(in the rows, 128 means zero)
Each named turn below is shown by a few rows before and after it. Which turns, in which order, take the first row of each later pair to the second? The first pair is answered.
Bar:
134	131	118	127	110	131	128	109	131	132	132	139	147	131	124	122	134	137	158	121 -> 135	127	125	132	115	140	133	108	131	133	135	132	145	122	124	127	137	137	161	125
123	100	139	126	124	149	155	127	151	130	132	114	129	124	115	121	131	124	110	119 -> 114	104	125	125	107	117	154	128	151	131	133	128	128	134	118	111	131	116	103	111
142	139	120	120	140	147	129	112	132	139	131	129	131	123	127	132	128	124	141	124 -> 141	132	118	121	135	146	138	118	139	140	128	123	127	119	129	123	131	120	133	121
Kesa:
130	158	115	121	148	123	107	124	121	140	126	141	144	139	124	136	126	142	138	117 -> 126	151	126	122	143	128	102	125	118	137	128	141	149	141	119	141	126	148	149	129
127	126	120	107	123	127	129	121	120	136	118	132	147	115	134	124	124	142	127	114 -> 128	125	123	107	122	133	130	123	121	133	115	131	152	113	135	126	123	142	127	116
126	132	112	123	127	125	136	130	128	122	136	128	120	141	130	117	125	119	110	121 -> 119	124	115	127	109	126	132	134	125	115	140	137	131	147	125	121	123	126	124	131
dav:
122	137	132	133	137	104	120	145	100	138	131	148	123	144	127	137	117	131	120	124 -> 126	147	119	138	137	133	126	137	105	143	131	153	130	141	118	131	123	129	127	113
130	114	132	116	136	121	149	129	149	142	125	103	105	118	145	127	130	111	94	114 -> 131	115	140	125	155	121	146	137	133	139	121	104	104	132	141	128	128	104	95	121
121	117	137	140	142	127	125	145	109	133	125	127	121	141	124	130	126	116	131	134 -> 126	130	119	141	137	152	133	135	117	137	126	134	131	135	119	121	131	116	137	121
117	131	99	128	98	127	123	128	137	122	140	164	147	125	120	124	155	124	140	130 -> 109	116	119	125	93	97	117	134	134	113	143	152	136	126	127	127	149	129	126	141
daleg:
133	104	159	130	135	156	122	138	129	124	133	120	139	113	125	150	119	141	141	154 -> 149	139	133	132	173	146	125	136	122	144	117	125	113	125	131	136	118	111	115	124
115	125	118	122	99	108	126	134	155	110	145	128	127	118	122	113	130	133	131	120 -> 122	129	114	119	118	110	134	131	157	117	138	115	113	112	128	113	131	123	118	112
128	122	125	121	118	100	143	129	140	136	129	123	108	119	137	125	126	119	101	114 -> 117	130	116	132	102	95	128	137	126	130	135	151	128	136	127	121	126	123	123	116
Then:
(two turns a pair)
136	153	123	145	143	143	126	124	120	136	132	144	157	156	123	136	131	112	157	135 -> 152	151	127	135	167	148	135	120	136	144	122	120	132	138	135	137	132	101	131	125
daleg then daleg
141	151	107	132	117	118	127	123	131	140	131	143	123	132	129	126	135	124	120	107 -> 137	135	130	134	109	146	118	124	124	128	137	137	146	122	118	145	135	144	147	131
Kesa then Bar
139	149	126	133	153	146	108	118	98	125	123	145	139	144	121	141	128	125	147	129 -> 138	131	122	108	94	112	132	105	142	117	138	139	140	118	135	132	127	150	140	123
dav then dav
133	121	123	139	149	139	123	143	94	128	136	137	136	138	115	130	124	125	135	148 -> 131	110	131	134	148	145	127	141	99	125	136	125	139	129	115	133	124	131	135	158
Kesa then daleg
103	131	151	129	100	96	123	136	125	111	150	134	150	134	131	122	135	123	132	156 -> 117	126	167	120	144	120	135	135	127	119	136	97	128	119	138	130	130	111	107	158
dav then daleg
121	129	129	112	127	84	125	105	134	138	111	134	128	126	130	141	130	124	116	119 -> 126	143	115	129	152	115	122	107	120	149	108	140	134	136	114	140	132	114	125	114
dav then dav
104	120	123	127	114	115	131	144	133	124	120	133	142	148	104	113	124	132	118	136 -> 113	131	113	126	130	115	136	144	131	133	114	126	133	146	109	108	124	121	103	125
daleg then daleg
113	111	132	154	100	143	129	131	123	113	139	131	152	131	96	113	132	132	161	127 -> 136	108	136	128	140	128	151	122	147	130	118	87	107	106	127	112	128	112	104	110
dav then daleg
138	153	90	147	133	157	112	130	104	141	125	129	116	137	129	127	128	91	137	98 -> 133	98	140	130	95	166	120	125	133	118	137	92	130	101	132	147	129	128	149	134
Kesa then daleg
115	135	108	123	117	72	126	144	137	131	139	146	105	142	136	109	134	122	101	107 -> 110	120	146	121	93	86	105	135	126	105	151	142	142	134	133	137	136	161	144	144
daleg then Bar
115	146	152	98	114	144	128	117	106	119	137	125	137	122	117	129	120	139	134	146 -> 115	165	134	104	124	136	124	115	97	125	134	140	132	136	111	122	123	127	132	134
daleg then daleg
127	127	117	133	151	112	138	142	114	144	130	126	102	133	124	110	122	116	110	129 -> 127	99	141	130	134	120	145	140	128	135	134	103	108	117	124	120	125	131	115	146
daleg then daleg
108	106	139	127	118	140	115	134	122	121	135	138	139	135	123	126	130	126	151	142 -> 120	110	129	114	136	122	133	136	143	135	123	126	104	124	138	117	127	107	113	125
daleg then Bar
153	115	149	119	131	124	137	121	131	121	120	105	123	114	148	140	127	137	116	142 -> 153	151	122	135	150	124	119	120	102	130	118	134	132	139	139	137	130	125	129	128
daleg then Bar
149	188	119	129	140	144	106	116	133	123	126	124	118	119	137	130	119	126	103	111 -> 144	185	124	133	127	153	93	117	123	111	133	139	142	121	125	140	118	142	128	125
Kesa then Bar
139	139	121	140	124	127	119	131	107	123	117	142	148	141	116	134	138	147	156	141 -> 155	133	118	120	146	118	145	121	133	136	106	108	113	120	137	126	139	132	114	127
daleg then Kesa
106	123	125	130	117	92	98	140	103	113	137	142	115	160	137	132	120	123	124	129 -> 110	95	153	130	130	137	104	140	112	110	136	111	120	142	132	150	127	131	134	157
Kesa then Bar
111	114	140	124	114	92	120	147	117	120	123	120	120	136	141	135	115	131	119	140 -> 122	127	138	122	130	89	116	139	110	121	119	119	116	137	144	145	112	131	119	138
daleg then Bar
105	107	123	151	116	133	150	146	115	124	142	137	117	120	130	106	117	117	114	134 -> 109	101	136	135	113	124	154	139	123	121	140	119	116	106	140	118	116	124	107	144
Bar then daleg
146	148	113	136	150	140	123	113	129	137	128	131	131	123	119	130	133	128	128	110 -> 134	121	134	128	119	142	128	114	139	124	141	123	145	109	117	140	133	149	142	133
Kesa then daleg
137	122	154	109	141	136	134	113	138	118	137	107	135	107	143	154	128	142	133	149 -> 127	136	138	127	125	127	115	118	112	116	147	144	157	134	128	149	130	142	156	149
daleg then daleg
115	120	134	151	121	107	126	144	116	135	142	135	114	142	151	127	124	114	123	121 -> 121	116	139	144	127	109	134	146	123	134	140	124	109	136	159	130	123	112	112	122
daleg then daleg
127	116	141	135	121	114	113	130	113	122	136	132	131	127	130	136	129	130	133	139 -> 135	131	122	139	121	145	117	122	118	127	138	138	136	125	118	127	134	126	144	125
dav then dav
122	106	140	122	127	146	146	119	157	116	135	90	121	108	137	134	125	126	134	133 -> 119	151	110	139	155	122	124	134	118	130	120	129	109	149	127	125	123	99	128	113
dav then daleg
144	143	141	123	163	117	122	114	123	123	114	107	99	123	147	136	103	130	111	114 -> 133	144	144	140	150	152	102	109	102	115	126	125	137	136	125	143	105	141	156	130
daleg then Bar
157	149	112	113	114	124	111	136	126	124	133	133	151	149	106	125	121	124	142	105 -> 169	149	114	98	134	129	126	131	139	131	124	112	137	136	118	122	123	116	117	97
daleg then daleg
138	108	147	125	136	120	135	119	146	126	120	95	102	112	137	136	115	126	116	147 -> 121	138	122	152	117	108	107	128	107	121	132	148	128	151	113	132	116	127	151	146
daleg then Kesa
122	81	150	120	121	142	147	138	136	131	135	88	134	104	132	125	121	133	141	128 -> 125	126	118	139	170	130	133	149	98	150	120	116	115	144	127	117	116	94	129	101
dav then daleg
111	95	156	124	105	116	120	128	149	123	125	109	133	113	140	134	124	133	130	152 -> 120	123	138	147	151	172	114	130	121	135	121	122	141	132	119	137	124	114	145	143
dav then dav
119	117	110	139	107	149	139	109	144	130	151	147	135	126	123	121	130	119	150	105 -> 122	115	112	131	103	131	148	108	157	132	148	138	121	117	137	116	126	116	131	98
daleg then Bar
133	141	109	138	155	148	116	149	117	125	126	140	122	127	121	111	123	112	133	126 -> 128	121	111	118	108	114	132	141	154	113	138	131	118	103	134	100	122	131	123	122
dav then dav
126	142	111	140	110	120	120	127	118	124	136	156	135	141	121	114	134	119	134	117 -> 140	138	116	129	136	126	137	118	136	134	126	127	112	123	135	115	131	108	104	105
daleg then daleg
122	127	108	141	133	147	134	137	112	146	137	144	128	160	110	110	126	118	130	122 -> 121	104	118	120	105	141	155	125	151	137	143	123	134	127	123	110	129	135	128	122
dav then daleg
118	113	114	134	130	150	154	139	148	137	130	115	116	123	123	103	133	107	103	113 -> 107	123	105	144	115	122	137	146	126	130	133	143	124	149	117	101	131	106	118	114
dav then daleg
119	133	127	152	123	122	127	138	117	132	146	152	121	157	121	108	136	116	135	113 -> 118	98	170	146	128	138	128	143	123	125	148	121	119	138	125	125	134	129	132	140
daleg then dav
126	127	125	125	119	142	125	120	124	128	134	130	144	124	131	134	131	144	144	131 -> 134	142	117	128	140	148	127	122	123	138	129	127	137	128	134	134	131	131	136	124
Kesa then daleg
138	146	112	142	123	152	118	113	123	122	127	136	135	132	121	132	126	123	147	150 -> 136	124	114	133	105	149	139	111	150	120	132	118	129	111	126	126	130	129	134	146
Bar then dav
127	135	122	132	133	118	146	115	158	134	131	119	120	119	126	127	137	129	107	109 -> 121	118	135	131	109	125	144	115	161	123	141	118	137	116	122	133	136	148	121	121
daleg then daleg
128	118	132	125	78	127	105	156	110	130	138	144	136	137	119	121	131	128	176	126 -> 151	102	156	109	134	140	124	155	124	142	113	90	95	112	142	129	128	111	129	126
daleg then dav
125	124	104	121	91	120	131	103	147	117	144	143	143	110	120	118	135	147	152	122 -> 122	109	144	116	113	98	105	115	125	103	139	126	133	115	129	143	126	152	149	156
dav then Bar
112	107	128	127	101	126	128	136	138	129	136	129	129	125	131	119	127	143	134	141 -> 110	117	132	140	134	141	115	147	113	132	128	131	126	142	121	126	121	129	139	148
dav then dav
97	119	135	134	136	130	136	158	95	129	128	140	123	133	114	126	138	130	111	129 -> 104	125	115	126	110	144	151	144	120	135	137	146	134	120	113	113	147	137	119	111
dav then dav
147	133	108	116	149	141	132	122	112	129	122	107	112	130	139	131	140	134	113	111 -> 135	139	98	124	114	134	120	121	105	120	134	139	137	143	124	121	137	146	140	114
dav then daleg
131	130	115	128	139	121	135	133	128	134	122	131	105	140	133	126	116	116	109	118 -> 122	102	137	119	110	121	135	133	140	122	136	123	119	129	132	131	118	137	125	138
Kesa then daleg
110	118	107	144	84	140	147	125	154	135	149	152	154	136	113	103	143	140	157	116 -> 123	103	129	118	126	92	159	133	162	144	123	107	101	121	148	107	133	119	94	116
dav then daleg
136	111	134	140	164	144	133	131	117	119	135	111	129	121	142	148	133	122	133	142 -> 142	110	118	132	132	151	150	118	146	118	143	112	139	105	145	136	141	134	134	130
dav then dav
137	137	132	129	145	119	121	130	129	108	109	124	115	130	125	129	138	125	114	141 -> 129	137	128	138	129	136	115	127	125	106	117	138	136	132	115	127	145	135	136	143
dav then daleg
146	125	135	129	154	144	135	121	154	125	123	96	132	115	124	148	134	134	130	137 -> 136	154	105	144	146	127	115	128	126	124	126	141	146	147	110	138	136	130	148	128
daleg then Kesa
116	131	120	149	130	160	121	137	113	132	135	140	141	148	108	122	126	123	160	129 -> 127	100	142	128	126	168	141	126	150	131	137	97	126	113	122	130	126	132	139	133
daleg then dav
120	134	116	117	113	93	136	131	151	124	148	119	137	135	128	133	136	146	134	127 -> 122	148	122	135	158	111	121	142	116	131	131	124	131	156	122	141	130	128	142	136
dav then dav
127	105	163	129	134	132	121	132	131	123	135	104	119	115	141	144	124	136	121	152 -> 134	129	133	120	141	100	125	130	132	135	124	116	101	124	153	126	119	119	95	128
Kesa then Bar
133	130	151	119	136	76	117	135	121	119	122	122	114	136	146	143	122	139	115	138 -> 129	124	158	136	140	126	105	139	104	115	128	128	141	141	129	153	128	146	149	153
dav then daleg
123	109	122	120	130	125	155	142	157	133	121	107	103	119	137	114	126	109	92	112 -> 97	129	111	147	118	111	120	159	110	123	126	157	128	160	118	113	124	111	125	122
dav then daleg
131	133	115	139	104	96	121	125	145	121	129	136	116	140	133	122	134	137	143	117 -> 146	130	124	130	141	117	127	121	147	130	116	102	99	126	142	131	131	125	124	118
Kesa then daleg
121	107	148	140	114	113	118	131	144	111	132	129	136	136	148	130	117	149	132	156 -> 140	139	124	141	165	129	124	129	141	131	114	122	108	142	150	122	115	118	107	128
daleg then dav
134	121	149	108	148	119	132	133	124	127	115	116	139	109	132	140	115	124	115	135 -> 119	136	129	118	122	94	122	135	116	122	121	151	149	129	125	133	113	129	127	132
Kesa then daleg
118	129	118	147	117	109	125	133	120	135	135	142	127	133	133	114	126	136	145	136 -> 129	121	132	132	128	113	140	126	143	143	127	111	112	113	146	120	127	133	124	135
daleg then Kesa
130	123	146	145	154	161	119	128	109	135	118	126	126	142	118	142	126	121	130	139 -> 136	113	129	125	97	146	144	110	155	128	136	121	135	109	131	127	134	143	125	120
dav then dav
138	119	128	114	140	126	145	127	146	127	121	114	109	115	137	132	128	125	114	124 -> 135	122	130	119	140	110	139	135	134	130	121	121	102	131	136	130	127	117	110	122
dav then Bar
138	128	105	128	114	127	136	120	143	144	120	121	107	114	131	126	138	113	110	110 -> 129	134	110	139	94	132	113	120	123	131	132	145	138	130	115	136	140	129	147	127
daleg then Bar
119	123	140	130	138	87	114	129	110	118	125	147	116	133	138	145	143	116	120	131 -> 118	107	157	136	135	135	121	125	117	115	136	136	136	122	125	160	147	132	145	150
dav then daleg
153	146	146	118	130	140	144	118	149	120	126	96	134	124	121	144	134	121	138	119 -> 146	163	127	119	109	117	142	114	150	116	131	123	136	131	123	128	136	125	143	104
daleg then dav
133	151	121	103	110	111	129	100	143	124	133	144	125	114	138	137	136	139	142	118 -> 134	143	147	100	122	107	117	102	130	121	130	132	121	114	142	150	130	140	141	133
Bar then dav
113	138	120	137	102	88	118	115	137	118	135	151	118	137	135	135	125	132	141	120 -> 114	148	118	147	132	110	108	123	111	124	128	156	119	151	125	143	124	120	149	120
dav then dav
168	187	108	110	157	124	89	90	106	127	121	153	157	130	128	145	126	130	135	121 -> 164	153	129	94	109	121	111	78	146	111	136	131	170	98	134	146	130	158	142	133
dav then daleg
120	115	135	116	95	119	139	126	143	120	142	129	137	123	133	114	134	141	132	129 -> 124	105	157	117	137	118	131	139	120	123	127	108	119	130	136	130	124	129	118	144
dav then Kesa
113	105	141	135	148	146	118	144	108	131	120	121	128	141	130	139	135	119	131	150 -> 126	122	111	137	142	176	131	130	124	141	122	129	136	132	123	127	143	115	133	123
daleg then dav
134	144	126	124	142	101	113	126	110	127	122	133	115	135	135	138	125	127	125	125 -> 137	152	105	124	123	125	124	111	129	134	128	141	125	123	130	130	133	129	133	110
dav then dav
118	128	102	133	98	145	140	126	135	136	137	146	135	139	116	109	131	119	143	115 -> 115	93	144	119	103	122	146	137	146	127	134	110	116	121	137	127	126	127	124	140
daleg then dav
129	119	126	122	124	134	130	116	140	118	133	100	116	111	141	132	127	128	135	130 -> 127	146	113	135	141	119	116	126	113	124	126	128	114	135	133	127	122	115	133	123
dav then daleg
125	131	135	128	112	103	105	150	103	129	130	145	132	144	130	142	122	136	132	127 -> 137	138	134	133	124	152	109	136	109	134	131	137	147	137	119	150	126	139	148	129
Bar then dav
118	126	142	130	135	95	119	138	108	127	122	127	119	139	132	133	123	123	117	138 -> 135	148	107	137	126	146	135	120	124	136	126	139	139	128	114	120	135	122	135	109
dav then dav
122	102	159	130	116	131	141	130	131	120	110	126	118	109	130	136	128	134	112	121 -> 128	139	132	140	135	117	124	130	109	126	107	157	116	131	128	128	127	127	115	105
daleg then Bar
101	151	129	124	126	80	119	129	109	132	124	134	126	133	120	114	124	150	140	147 -> 111	156	127	119	146	84	124	128	113	140	113	122	107	124	129	110	122	132	120	134
daleg then daleg
144	133	130	116	143	157	150	116	132	134	129	127	136	124	125	130	130	130	130	124 -> 136	134	121	113	115	135	150	114	140	128	135	141	142	121	130	123	129	141	130	117
daleg then dav
129	119	130	118	120	141	149	124	140	157	133	111	129	109	126	101	131	132	137	107 -> 119	119	132	121	106	137	142	128	134	152	140	126	140	116	114	103	134	141	151	115
daleg then daleg
132	128	119	132	148	134	115	121	116	132	120	125	119	134	135	112	123	123	120	132 -> 125	115	127	136	135	143	115	123	118	125	126	127	134	128	127	116	128	133	136	147
daleg then Bar
113	131	116	152	132	156	121	160	122	121	130	144	140	154	104	116	129	126	140	120 -> 131	120	125	133	150	154	147	152	149	129	120	108	113	129	121	116	130	117	105	105
daleg then Kesa
120	123	120	123	115	83	127	134	135	129	129	143	123	142	131	110	129	131	135	109 -> 117	96	153	121	121	95	124	141	131	120	128	119	127	135	133	125	126	143	138	137
dav then daleg
120	125	125	149	155	144	121	131	140	148	122	98	119	133	136	113	129	103	130	114 -> 107	124	117	152	111	139	116	131	139	137	140	124	145	135	125	106	133	123	160	117
daleg then dav
108	110	130	129	104	124	124	141	129	118	136	137	138	141	112	123	129	132	139	142 -> 128	131	118	131	158	143	128	138	122	136	115	122	116	140	121	123	128	107	111	124
Kesa then daleg
149	147	125	123	161	163	131	118	123	138	123	115	128	113	127	136	131	114	127	130 -> 122	145	111	144	123	149	122	133	117	132	141	156	148	139	107	118	132	120	152	125
Bar then daleg
113	115	122	122	146	120	117	140	103	144	128	133	142	142	109	130	126	142	126	150 -> 118	100	127	118	146	121	133	140	122	147	124	110	131	127	119	130	127	135	107	146
daleg then Bar
121	79	150	135	74	137	149	132	166	108	148	96	134	116	119	127	155	153	131	142 -> 141	133	107	136	133	108	155	132	155	141	117	103	84	134	139	107	153	104	73	94
daleg then dav
131	119	133	113	112	101	139	123	143	126	127	119	117	108	142	130	127	140	110	132 -> 136	137	126	141	162	141	124	130	111	135	118	128	118	136	126	139	126	118	122	136
dav then dav
144	130	142	120	159	100	106	112	114	111	125	128	121	129	159	146	113	104	127	137 -> 132	133	134	131	152	110	98	117	100	108	129	151	134	143	144	143	113	105	146	137
Bar then daleg
107	101	133	139	98	150	138	139	133	120	143	131	150	124	115	127	128	142	151	149 -> 122	143	101	148	154	160	135	134	118	144	122	138	124	136	115	114	126	105	128	116
Kesa then daleg
131	128	109	109	102	116	159	111	146	135	132	133	129	112	139	103	129	139	108	89 -> 122	120	142	126	168	99	130	143	91	133	111	128	108	145	140	128	114	113	98	120
dav then dav
139	137	107	132	158	146	140	105	120	136	120	133	117	123	128	142	136	119	132	119 -> 126	116	119	138	137	166	141	111	123	132	133	132	132	117	118	144	140	128	155	133
daleg then Bar
103	135	112	132	123	115	121	126	125	145	136	133	129	138	142	132	132	128	121	115 -> 102	123	131	132	122	138	121	123	126	139	139	127	143	130	134	141	133	144	139	133
Kesa then Bar
122	100	135	134	117	148	146	135	141	133	126	105	120	118	131	116	118	126	119	126 -> 116	101	129	136	111	118	136	145	128	132	127	113	111	129	132	108	114	122	109	126
dav then Bar
96	108	139	136	125	130	134	161	119	119	131	129	158	142	127	134	132	149	140	138 -> 110	119	127	124	147	104	149	157	132	133	117	115	123	138	147	123	132	129	101	114
daleg then Bar
120	152	110	146	109	126	117	125	124	132	139	156	140	132	126	113	122	134	138	115 -> 126	119	135	122	100	114	132	120	152	129	136	115	121	101	145	118	122	147	112	123
dav then daleg
128	113	137	128	138	142	140	135	128	133	123	111	115	123	143	121	130	127	112	131 -> 118	106	143	133	116	140	132	140	125	123	136	129	133	130	135	126	129	139	133	145
daleg then daleg
121	102	165	125	123	144	129	133	122	119	126	115	124	126	125	148	129	118	134	143 -> 137	140	119	130	138	158	143	120	128	139	118	133	114	132	123	127	135	95	124	103
daleg then dav
131	153	118	116	107	98	116	127	120	131	130	150	131	130	134	125	132	140	134	124 -> 147	141	141	108	131	128	123	116	125	129	124	114	130	108	141	143	130	148	131	139
Bar then daleg
115	118	127	133	100	142	144	134	135	132	135	120	142	123	137	116	111	127	138	135 -> 120	126	125	130	133	123	141	137	129	136	120	112	120	129	148	116	109	109	113	124
dav then daleg
121	105	134	123	112	90	137	140	138	125	127	122	108	122	146	129	121	128	113	129 -> 125	122	119	126	125	88	132	141	128	133	121	132	103	132	143	125	119	118	108	119
Kesa then daleg
116	104	125	128	86	139	140	123	149	121	144	133	144	120	119	117	135	144	145	136 -> 118	100	122	124	101	136	155	127	162	131	137	113	118	112	125	108	134	130	118	125
Kesa then Bar
147	153	133	113	153	122	118	115	115	136	118	121	117	124	138	143	121	122	125	129 -> 132	132	143	111	113	109	113	116	119	120	135	130	138	119	134	148	124	144	148	142
Kesa then daleg
116	139	138	141	115	87	118	165	111	123	129	135	111	146	126	141	124	134	139	130 -> 126	124	153	127	127	98	135	161	132	124	125	101	96	124	140	143	123	133	117	130
daleg then Kesa
162	138	138	130	151	171	127	115	123	139	117	123	130	122	122	138	142	131	131	132 -> 158	154	120	137	146	159	121	116	113	140	118	146	137	136	118	132	143	125	135	121
daleg then Kesa
140	128	109	105	93	133	162	107	178	131	140	120	130	92	135	114	139	138	117	104 -> 126	121	161	129	178	103	115	150	101	124	109	107	102	137	142	147	119	115	102	152
dav then dav
